In the data rows, zero lies at 4.5, halfway between 4 and 5.
Some points:
np.array([5, 4, 6, 4, 5, 3, 4, 5, 5, 8, 4, 5, 6, 6, 6, 7, 6, 6, 5, 5, 4, 7, 5, 5, 5, 6, 5, 6, 2, 4, 2, 5, 7, 4])
np.array([3, 4, 5, 6, 5, 4, 3, 6, 5, 4, 4, 5, 4, 6, 6, 5, 8, 5, 1, 7, 1, 4, 4, 3, 5, 4, 5, 1, 5, 5, 6, 5, 3, 5])
np.array([6, 2, 4, 5, 5, 4, 1, 8, 6, 4, 6, 4, 3, 4, 2, 3, 3, 4, 3, 4, 4, 6, 3, 5, 3, 4, 5, 4, 7, 3, 1, 4, 4, 3])
np.array([2, 4, 8, 1, 5, 2, 5, 3, 9, 6, 5, 3, 5, 3, 7, 7, 6, 5, 3, 5, 5, 7, 1, 1, 3, 4, 6, 2, 5, 8, 4, 7, 4, 7])
np.array([0, 5, 4, 5, 2, 7, 2, 4, 4, 4, 6, 5, 0, 2, 7, 3, 5, 5, 4, 5, 6, 6, 3, 2, 5, 6, 5, 2, 5, 0, 4, 5, 6, 5])
np.array([3, 3, 4, 4, 3, 8, 7, 8, 4, 4, 3, 2, 4, 6, 4, 6, 5, 2, 5, 4, 7, 2, 5, 2, 5, 4, 6, 4, 5, 5, 3, 2, 9, 7])
np.array([3, 7, 3, 5, 3, 3, 2, 6, 4, 3, 1, 4, 4, 4, 7, 7, 0, 6, 6, 4, 2, 4, 5, 6, 4, 5, 8, 9, 6, 5, 7, 7, 6, 6])
np.array([4, 3, 3, 5, 2, 2, 4, 3, 1, 4, 5, 3, 6, 5, 6, 6, 3, 5, 3, 2, 2, 4, 4, 4, 5, 4, 3, 4, 3, 7, 4, 1, 2, 2])
np.array([3, 2, 3, 6, 3, 5, 5, 3, 5, 5, 4, 2, 6, 7, 4, 1, 3, 5, 6, 4, 7, 5, 3, 4, 5, 6, 4, 7, 3, 7, 6, 6, 1, 7])
np.array([6, 3, 4, 3, 5, 8, 1, 5, 6, 8, 6, 5, 4, 6, 5, 5, 2, 4, 3, 4, 6, 0, 1, 3, 4, 6, 5, 5, 6, 6, 4, 6, 3, 2])
np.array([8, 4, 5, 6, 4, 7, 5, 3, 6, 6, 6, 2, 5, 5, 4, 5, 5, 6, 8, 3, 2, 4, 3, 3, 3, 5, 7, 4, 6, 5, 5, 6, 5, 3])
np.array([3, 5, 3, 5, 6, 6, 7, 5, 5, 6, 5, 3, 4, 2, 3, 6, 4, 4, 4, 2, 4, 5, 4, 5, 4, 4, 2, 4, 4, 4, 6, 7, 4, 4])
np.array([7, 4, 6, 5, 6, 7, 5, 8, 5, 5, 3, 1, 3, 5, 3, 3, 3, 4, 6, 5, 3, 5, 4, 7, 9, 5, 7, 3, 5, 3, 8, 7, 4, 6])
np.array([3, 5, 3, 4, 5, 6, 8, 5, 4, 4, 4, 3, 3, 2, 4, 6, 4, 4, 4, 3, 3, 6, 3, 4, 5, 5, 2, 4, 4, 3, 5, 7, 3, 4])
np.array([6, 7, 3, 4, 1, 4, 6, 3, 3, 2, 7, 4, 3, 4, 7, 5, 3, 4, 5, 4, 3, 4, 3, 5, 2, 6, 5, 5, 3, 3, 2, 3, 2, 3])
np.array([4, 4, 3, 5, 2, 5, 7, 5, 0, 2, 3, 5, 5, 3, 2, 4, 4, 4, 6, 7, 5, 3, 3, 3, 2, 6, 5, 4, 1, 5, 3, 4, 4, 4])
np.array([4, 7, 7, 4, 5, 6, 4, 6, 4, 4, 1, 6, 6, 4, 6, 5, 8, 4, 5, 3, 4, 4, 5, 4, 4, 3, 4, 5, 5, 7, 3, 4, 3, 1])
np.array([2, 4, 1, 2, 6, 4, 4, 3, 4, 2, 4, 4, 5, 4, 4, 5, 4, 5, 4, 6, 3, 5, 4, 3, 5, 5, 3, 3, 5, 2, 3, 5, 3, 1])
np.array([4, 4, 6, 4, 9, 7, 5, 7, 5, 4, 6, 8, 5, 4, 6, 4, 4, 8, 6, 3, 5, 5, 5, 8, 0, 5, 6, 3, 3, 6, 4, 3, 4, 4])
np.array([5, 5, 0, 5, 7, 6, 7, 4, 5, 5, 4, 5, 6, 6, 3, 4, 4, 2, 7, 6, 3, 3, 6, 4, 3, 4, 2, 8, 6, 4, 4, 4, 8, 5])
np.array([7, 8, 4, 5, 5, 7, 7, 5, 7, 5, 6, 8, 5, 8, 8, 4, 5, 3, 3, 3, 5, 8, 4, 6, 4, 6, 5, 6, 4, 5, 5, 3, 6, 7])
np.array([4, 2, 2, 4, 5, 4, 5, 4, 4, 2, 3, 7, 4, 6, 5, 4, 1, 4, 6, 7, 7, 6, 4, 2, 5, 4, 6, 3, 4, 5, 3, 1, 7, 2])
np.array([5, 4, 7, 2, 7, 2, 5, 4, 3, 7, 4, 6, 6, 4, 6, 6, 2, 4, 6, 7, 6, 6, 4, 5, 6, 5, 6, 5, 1, 4, 5, 5, 7, 7])
np.array([6, 3, 5, 7, 5, 2, 2, 2, 3, 4, 6, 4, 4, 5, 4, 5, 5, 4, 5, 5, 4, 2, 7, 2, 1, 0, 1, 3, 5, 5, 8, 3, 7, 7])
np.array([6, 3, 5, 6, 8, 4, 2, 6, 5, 3, 3, 4, 3, 5, 4, 2, 4, 4, 5, 3, 4, 7, 5, 4, 5, 5, 5, 3, 6, 7, 4, 4, 3, 6])
np.array([4, 6, 2, 5, 9, 3, 6, 2, 5, 3, 5, 4, 5, 5, 4, 6, 4, 3, 4, 5, 4, 5, 6, 4, 5, 4, 4, 4, 5, 4, 5, 4, 3, 4])
np.array([9, 4, 3, 4, 3, 4, 4, 4, 3, 3, 4, 5, 7, 7, 5, 5, 7, 7, 8, 2, 2, 7, 2, 5, 5, 5, 6, 6, 4, 4, 3, 7, 6, 2])
np.array([2, 3, 2, 3, 7, 4, 6, 6, 3, 4, 3, 3, 4, 3, 6, 5, 5, 5, 6, 3, 6, 5, 3, 4, 6, 4, 1, 3, 5, 3, 6, 7, 5, 5])
np.array([5, 5, 5, 4, 2, 4, 4, 4, 3, 4, 7, 4, 3, 5, 6, 3, 4, 4, 8, 3, 7, 4, 6, 4, 3, 4, 1, 3, 4, 1, 5, 3, 3, 7])
np.array([3, 4, 7, 4, 4, 3, 5, 7, 5, 2, 7, 6, 4, 9, 3, 5, 3, 5, 2, 5, 7, 4, 8, 3, 4, 4, 6, 6, 3, 4, 6, 7, 5, 4])
np.array([2, 3, 8, 6, 4, 4, 4, 5, 3, 7, 4, 6, 7, 4, 3, 6, 6, 0, 5, 5, 5, 7, 4, 4, 5, 5, 6, 7, 8, 3, 7, 2, 3, 3])
np.array([5, 7, 5, 6, 6, 2, 4, 8, 8, 2, 5, 6, 7, 3, 5, 3, 5, 2, 5, 6, 4, 2, 2, 1, 5, 5, 5, 5, 2, 3, 6, 2, 5, 3])
np.array([5, 3, 3, 3, 4, 2, 5, 5, 1, 5, 6, 6, 2, 4, 4, 6, 9, 2, 2, 4, 7, 4, 5, 8, 5, 7, 7, 5, 6, 7, 9, 5, 5, 3])
np.array([5, 3, 2, 4, 4, 5, 3, 6, 2, 6, 4, 8, 6, 3, 4, 6, 4, 2, 5, 6, 4, 3, 5, 4, 6, 0, 6, 4, 5, 4, 2, 7, 0, 8])
np.array([5, 4, 2, 5, 4, 5, 1, 8, 6, 4, 5, 2, 9, 3, 7, 4, 6, 5, 5, 6, 6, 6, 9, 6, 3, 5, 4, 7, 2, 6, 3, 5, 4, 6])
np.array([4, 5, 5, 5, 3, 6, 4, 4, 2, 6, 5, 6, 4, 7, 4, 5, 6, 5, 4, 5, 3, 4, 5, 5, 7, 3, 4, 3, 5, 5, 6, 4, 4, 6])
np.array([5, 6, 6, 3, 5, 3, 7, 3, 3, 6, 1, 4, 4, 5, 3, 2, 4, 6, 4, 2, 3, 3, 6, 3, 2, 7, 6, 4, 6, 2, 3, 3, 5, 5])
np.array([4, 7, 6, 8, 5, 2, 6, 3, 5, 4, 5, 4, 5, 5, 6, 4, 2, 4, 4, 3, 9, 3, 8, 4, 7, 6, 5, 2, 5, 5, 2, 7, 5, 2])
np.array([4, 6, 7, 5, 3, 6, 5, 4, 6, 5, 3, 5, 3, 3, 4, 5, 5, 4, 7, 6, 5, 4, 6, 5, 6, 1, 5, 5, 5, 5, 5, 4, 5, 1])
np.array([5, 9, 5, 1, 5, 4, 1, 4, 5, 4, 4, 2, 1, 6, 0, 6, 6, 4, 8, 7, 6, 6, 4, 5, 5, 7, 4, 5, 2, 7, 3, 3, 4, 5])
np.array([4, 5, 6, 4, 2, 6, 6, 4, 7, 5, 2, 4, 4, 3, 4, 3, 4, 3, 5, 5, 4, 5, 5, 5, 4, 0, 5, 5, 4, 6, 6, 6, 4, 2])
np.array([5, 5, 5, 6, 3, 5, 6, 7, 3, 6, 8, 5, 6, 2, 5, 6, 2, 6, 6, 6, 2, 4, 6, 5, 9, 6, 2, 4, 5, 9, 6, 3, 4, 5])
np.array([7, 4, 3, 2, 4, 4, 5, 5, 5, 7, 6, 7, 2, 2, 2, 3, 3, 5, 3, 4, 3, 4, 6, 2, 6, 6, 4, 6, 3, 6, 6, 5, 5, 3])
np.array([4, 7, 3, 9, 5, 4, 3, 3, 4, 6, 3, 4, 5, 3, 3, 3, 4, 6, 1, 2, 4, 5, 2, 5, 5, 3, 4, 5, 2, 4, 2, 6, 7, 5])
np.array([6, 6, 6, 4, 5, 4, 6, 4, 3, 7, 2, 3, 3, 4, 5, 1, 3, 5, 4, 1, 3, 3, 6, 3, 3, 5, 4, 5, 5, 3, 2, 5, 5, 5])
There is one direction along which these points spread out most. Take the direction at right angles to it along which they spread out most. Go by this last direction. Where along it does each point below lie, from 0 to 99? 50 is the average, and the first point above lies past it. One standard deviation of the points above along it is 16.
np.array([3, 5, 4, 8, 2, 2, 5, 5, 6, 6, 3, 8, 5, 6, 2, 4, 5, 7, 6, 5, 5, 3, 4, 7, 5, 8, 3, 2, 6, 4, 5, 4, 4, 5]) ~ 49
np.array([4, 5, 4, 1, 4, 3, 4, 4, 5, 7, 4, 5, 5, 4, 3, 3, 5, 6, 4, 1, 4, 3, 5, 3, 6, 5, 4, 5, 4, 3, 4, 3, 4, 4]) ~ 54
np.array([4, 5, 6, 6, 4, 6, 4, 4, 3, 5, 6, 4, 5, 7, 3, 5, 4, 6, 2, 7, 2, 5, 5, 6, 4, 2, 5, 4, 3, 4, 5, 4, 5, 3]) ~ 47
np.array([6, 6, 6, 1, 5, 5, 4, 3, 2, 4, 6, 1, 7, 3, 6, 0, 4, 5, 3, 8, 5, 4, 4, 6, 5, 3, 5, 6, 5, 6, 4, 4, 7, 5]) ~ 58
np.array([4, 5, 5, 6, 6, 7, 6, 6, 4, 3, 9, 4, 5, 4, 4, 6, 7, 5, 5, 7, 5, 7, 4, 5, 4, 6, 2, 6, 9, 5, 5, 5, 6, 5]) ~ 42
np.array([4, 3, 6, 2, 4, 7, 2, 1, 5, 0, 4, 7, 7, 4, 3, 5, 5, 4, 3, 2, 4, 4, 5, 4, 7, 6, 5, 4, 4, 3, 3, 5, 5, 7]) ~ 48
np.array([1, 2, 6, 5, 5, 3, 5, 3, 6, 4, 8, 4, 2, 5, 6, 3, 7, 4, 7, 4, 2, 1, 2, 8, 8, 2, 6, 8, 4, 5, 3, 4, 3, 7]) ~ 41
np.array([6, 0, 7, 5, 5, 5, 3, 2, 6, 2, 1, 5, 4, 3, 6, 5, 4, 0, 2, 5, 3, 4, 6, 8, 2, 7, 3, 4, 2, 3, 3, 5, 4, 5]) ~ 51
np.array([3, 4, 4, 5, 3, 3, 3, 6, 4, 5, 6, 4, 6, 7, 4, 7, 5, 3, 3, 5, 4, 5, 4, 8, 4, 3, 5, 2, 4, 4, 6, 3, 4, 4]) ~ 34
np.array([4, 5, 3, 1, 3, 2, 5, 4, 5, 5, 3, 5, 5, 5, 4, 3, 5, 6, 4, 5, 6, 4, 5, 7, 3, 5, 5, 3, 8, 3, 5, 4, 6, 4]) ~ 51
np.array([6, 6, 6, 4, 4, 5, 6, 4, 5, 2, 3, 4, 3, 5, 4, 7, 5, 9, 0, 5, 8, 3, 1, 4, 4, 3, 3, 8, 7, 4, 5, 1, 4, 6]) ~ 48
np.array([6, 4, 1, 6, 4, 4, 4, 3, 7, 6, 4, 3, 5, 2, 5, 6, 7, 6, 4, 5, 6, 5, 8, 3, 6, 5, 8, 5, 3, 3, 5, 4, 2, 5]) ~ 49
